X =
[[124 129 134 115 124 131 122 133 121 129 125]
 [133 135 118 139 132 128 127 131 127 126 132]
 [128 139 130 131 128 134 127 131 128 124 124]
 [131 127 122 122 134 127 134 121 134 125 129]
 [128 129 135 105 132 132 134 127 137 126 124]]
Indices start at 1.
The entry in the top-right corner is 125
The entry at row 2, column 1: 133
What is the bottom-right entry? 124
The entry at row 1, column 1 is 124
The entry at row 3, column 1 is 128
The entry just left of the smallest entry -> 135
The entry just right of the smallest entry: 132
The bottom-left entry is 128
What is the entry in row 1 and column 2? 129
What is the entry in row 1 and column 3? 134
The top entry of the column that holds the smallest entry: 115
What is the entry just left of 118? 135
What is the bottom entry of the column that holds the smallest entry? 105
What is the entry at row 3, column 3? 130
The entry at row 3, column 2: 139

arr =
[[118 136 108 122 122 128 150 147 133 123 121 147 132 122 112]
 [123 132 113 109 138 119 119 144 133 129 147 149 116 129 120]
 [122 108 122 118 132 147 137 133 122 147 149 121 113 122 128]
 [134 121 150 148 127 131 122 118 123 122 107 113 147 136 121]
 [111 134 131 141 147 115 138 116 151 121 124 128 123 110 130]
 [147 122 117 128 111 131 109 129 116 124 140 131 124 152 141]
 [127 110 122 116 130 141 140 125 128 147 152 129 112 117 125]
 [150 127 147 121 118 133 112 108 122 137 131 122 123 121 147]
 [129 152 140 125 140 112 116 128 147 115 122 125 131 109 131]
 [114 143 133 139 147 113 130 118 150 121 123 129 119 109 131]]
Find the fifth entry in reading order.
Answer: 122
Find the 2nd entry, reading row by row.
Answer: 136
Find the largest entry in the first column.
Answer: 150
Find the entry just right of the smallest entry.
Answer: 113
Find the largest entry in the first row.
Answer: 150
The top-right entry is 112
Find the 4th entry, reading row by row.
Answer: 122
Find the bottom entry of the column that holds the smallest entry.
Answer: 123
Find the 3rd entry in reading order.
Answer: 108
The first entry in reading order: 118
The entry directly above the smallest entry is 149
Find the largest entry in the last column.
Answer: 147
Find the third entry from the end, reading row by row.
Answer: 119
The second entry on the diagonal from the top-right corner is 129
The largest entry in the last row: 150
Find the third entry on the diagonal from the top-right corner.
Answer: 113
Find the last entry, reading row by row.
Answer: 131
Find the bottom-left entry.
Answer: 114
Find the smallest entry in the last row.
Answer: 109

Read these off the array that follows.
1) What is the 3rd entry on the main diagonal?
2) What is the first entry, reading row by row?
3) What is the largest entry in the last row?
4) What is the second-last entry, reading row by row?
5) What is the first entry on the diagonal from the top-right corner?
6) What is the last entry, reading row by row?
[[109 125 131 125 128 112 128 131 128 128]
 [142 125 129 124 128 137 128 120 127 120]
 [144 125 123 129 127 126 122 121 128 128]
 [126 131 109 127 127 111 107 125 128 122]
 [109 121 132 130 127 119 127 132 129 137]
 [151 127 127 125 128 118 129 118 127 120]
 [143 119 141 127 128 141 141 122 127 128]
 [140 132 110 126 129 111 114 122 127 115]
 [151 119 142 130 128 119 144 120 127 134]]
1) 123
2) 109
3) 151
4) 127
5) 128
6) 134

Questions about the grid below.
1) Which number is the third entry in reading order?
2) Which number is the last entry, reading row by row?
3) Which number is the fourth entry, reading row by row?
4) Which number is the entry just left of 135?
5) Which number is the first entry in the row that holds the smallest entry?
6) Which number is the largest entry in the last column?
7) Which number is the entry just right of 137?
8) Which number is the entry in the bottom-left corner?
153  119  113  138  121  155  105  143  115  129  136  124  115  123
140  125  122  127  125  133  124  128  124  124  130  131  124  127
153  121  124  138  125  148  121  135  114  120  128  128  120  118
143  112  134  125  127  151  127  128  122  121  126  142  115  114
149  126  127  142  126  151  128  131  120  117  137  129  118  122
1) 113
2) 122
3) 138
4) 121
5) 153
6) 127
7) 129
8) 149

[[125 118 116 107]
 [131 131 119 136]
 [124 112 134 122]
 [116 134 120 137]
 [113 133 109 127]
 [131 117 136 128]
 [129 142 114 125]]
Indices start at 1.
The entry in row 1 and column 3 is 116
The entry directly below 127 is 128
The smallest entry -> 107
The entry just left of the largest entry: 129
The entry just right of 120 is 137
The entry in row 1 and column 1: 125
Find the entry just right of the largest entry.
Answer: 114
Find the bottom entry of the column that holds the smallest entry.
Answer: 125
The entry in row 3 and column 1 -> 124
The bottom entry of the column that holds the largest entry: 142
The entry just left of 117 -> 131
Find the entry in row 2 and column 2.
Answer: 131

A =
[[131 117 133 133 120 128 156 144 127]
 [138 105 140 145 118 126 130 127 134]
 [111 127 134 134 120 128 150 131 128]
 [144 110 139 141 119 128 144 136 130]
 [122 115 138 144 118 130 122 115 135]
 [139 111 136 136 120 125 152 143 127]
 [111 120 139 140 119 129 133 115 135]]
Indices start at 1.
The entry in row 1 and column 1 is 131
The entry in row 2 and column 1 is 138
The entry in the bottom-right corner -> 135
The entry in row 3 and column 3 -> 134
The entry just right of the largest entry: 144
Report the top-right entry.
A: 127
The top entry of the column that holds the smallest entry -> 117
Report the entry directly above the centre entry.
A: 120
The entry at row 3, column 1 -> 111
Report the entry directly below the centre entry.
A: 118
Report the entry just left of the largest entry.
A: 128
The entry at row 1, column 3 is 133
Report the entry in the bottom-left corner.
A: 111

Questions about the array below. Indices start at 1.
1) Read off the bottom-left entry.
2) Read off the entry in the top-left corner.
3) Read off the smallest entry.
4) Read off the entry in row 2 and column 1.
5) Read off the entry in row 3 and column 3.
6) Read off the entry in row 3 and column 2.
7) Read off the entry directly above 145.
8) Read off the entry at row 1, column 3.
[[133 110 108 140 109 149]
 [134 118 114 152 109 119]
 [123 111 138 119 144 125]
 [111 103 122 114 116 145]
 [113 131 146 139 136 109]]
1) 113
2) 133
3) 103
4) 134
5) 138
6) 111
7) 125
8) 108

m =
[[132 124 124 129 130 132]
 [141 129 126 118 131 107]
 [124 133 143 124 134 118]
 [125 132 142 124 130 115]
 [119 119 126 124 137 127]
 [138 128 123 124 134 129]
 [120 116 132 125 128 130]]
Indices start at 1.
The entry at row 2, column 3 -> 126
Give the entry just left of 115.
Answer: 130
Give the entry in row 1 and column 3.
Answer: 124
Give the entry in row 1 and column 1.
Answer: 132
Give the entry in the bottom-right corner.
Answer: 130
The entry in the top-right corner -> 132
The entry in row 1 and column 2 -> 124
Give the entry just left of the largest entry.
Answer: 133
The entry directly below 142 is 126
The largest entry is 143
The entry just left of 137 -> 124
The entry directly below 138 is 120
Give the entry in row 3 and column 1.
Answer: 124

data = [122 102 125 103 116 145 109 131 143 150 124 116]
The entry just right of 102 is 125
The third entry from the right -> 150
The entry just left of 125 -> 102
The first entry from the right -> 116
